In the rows, zero is written as 128.
One turn sends every row of this set to another row. A few are shown first. Where does it send the rows asked after them?
J53: [134  91 116  86 103 106 126 134  96 157 128 149  87 164 114 136 117 115
 123 109 147 139 143 156 113 137]
J722: [133 106 135 116  94  93 137 127 125 162 126 117 112 132 141 118 119 156
 119 118 164 138 144 121 115 118]
J922: [139 104 123  98 115 101 133 128 114 147 130 141  87 156  98 139 111 115
 115 114 142 135 148 158 114 145]
J87: [145  88 122 105 124 139 126 151 131 132 166 141  99 173 113 150 108 108
 147 101 122 125 128 130 126 130]
J4: [149  73 138 122 147 135 117 147 104 143 153 149 167 155 134 124 129 145
 152 110 133 141 125 123 127 133]
J584: [142 103 151 130 111 104 117 109 111 148 120 121 123 135 127  98 126 159
 129 133 141 139 151 116 122 139]
J231: [149  71 104 120 140 114 126 150 115 152 158 143 130 157 146 143 114 130
 128 100 162 126 114 124 136 113]
J642: [125 106 143  83 112 120 120 132  97 139 135 154 117 163  97 117 142 139
 140 122 120 153 133 131 110 165]
J534: [141 107 130 118 131 157 121 129 132 137 152 139 132 159 152 118 127 155
 159 122 112 126 148 109 144 135]
J466: [126 110 127 124  99  98 135 124 123 148 130 109 112 139 147 112 119 162
 119 128 148 128 156 120 127 119]
J640: [147  96 142  99 132 162 119 139 131 139 165 147 113 165 118 141 119 124
 152 108 112 136 122 132 124 143]
J870: [145  90 122 104 123 156 136 146 133 143 159 140  98 168 115 158 110 119
 155 102 132 131 136 142 122 129]
J47: [121  96 144 121  97  75 135 129 118 155 128 121 124 150 131 110 121 142
 129 130 153 128 141 120 111 117]
J888: [149  76 118 137 154 117 148 139 125 148 149 147 134 156 129 152 114 138
 139 121 163 122 128 139 128 122]
J789: [148  72 120 120 149 119 107 131  98 131 152 143 163 157 129 121 127 134
 146 116 127 133 139 142 129 147]
J748: [129 109 136  83 109 117 121 138  96 137 134 153 117 164  98 114 136 143
 136 119 120 155 129 136 110 165]
J528: [138 103 127 120 124 150 119 136 126 134 152 141 133 167 151 116 130 148
 159 122 110 122 146 100 147 136]
J746: [138 117 131  78 110 129 119 135 101 144 134 149 109 150 106 118 133 154
 128 109 126 163 130 139 112 163]
J574: [130  92 114  84  99 107 125 134 100 159 132 140  93 163 112 135 118 111
 124 104 148 138 144 155 114 135]
J475: [142 100 123  95 118 100 129 127 107 147 129 148  84 157 105 137 110 117
 115 116 141 137 145 160 113 142]
J114: [130 106 156 128 103 109 129 119 116 149 121 122 129 143 143 101 130 154
 122 143 133 129 158 117 129 132]
J462: [142  74 110  93 128 104 134 162 112 144 157 156 138 159 148 139 133 128
 118 109 157 126 114 120 132 122]
J352: [165  86  98 125 130 143 121 142 102 137 138 148 140 140 138 140 131 155
 131 102 149 143 145 125 142 160]
J652: [139  98 120 117 114 132 148 150 147 152 148 135 120 166 156 141 110 124
 140 114 137 109 151 126 140 105]
J335: [113  98 132 122  96  91 133 126 114 150 131 110 123 153 145 106 124 151
 132 134 145 124 154 122 122 114]
J623: [146  94 133 104 117 164 125 149 124 139 157 154 108 172 117 148 127 124
 153 107 118 135 123 117 130 150]
J415: [139  99 126 118 122 123 144 147 150 147 153 134 124 166 152 136 105 119
 138 118 129 106 149 129 138 104]
J250: [149  88 128 108 154 117 158 140 132 145 149 155 139 144 131 151 128 146
 125 129 160 128 131 150 122 130]
J832: [165  88 126 132 141 143 126 154 113 138 145 153 148 141 133 136 127 158
 132 104 142 145 129 107 138 146]
J60: [138 117 134  76 111 133 115 131 104 145 137 148 105 146 108 120 137 151
 125 108 127 161 133 130 115 164]
J8: [130 101 145 116  90 115 120 126 108 157 124 120 127 143 157  99 132 154
 120 129 139 134 152 110 132 126]
J808: [134  92 139 120  90 109 110 120  96 158 120 123 125 144 140  95 134 155
 136 122 148 142 147 105 125 133]

J87 turns into J623
J832 turns into J888
Now find these:
J352 turns into J250
J652 turns into J534
J47 turns into J808
J335 turns into J8
J642 turns into J574
J748 turns into J53

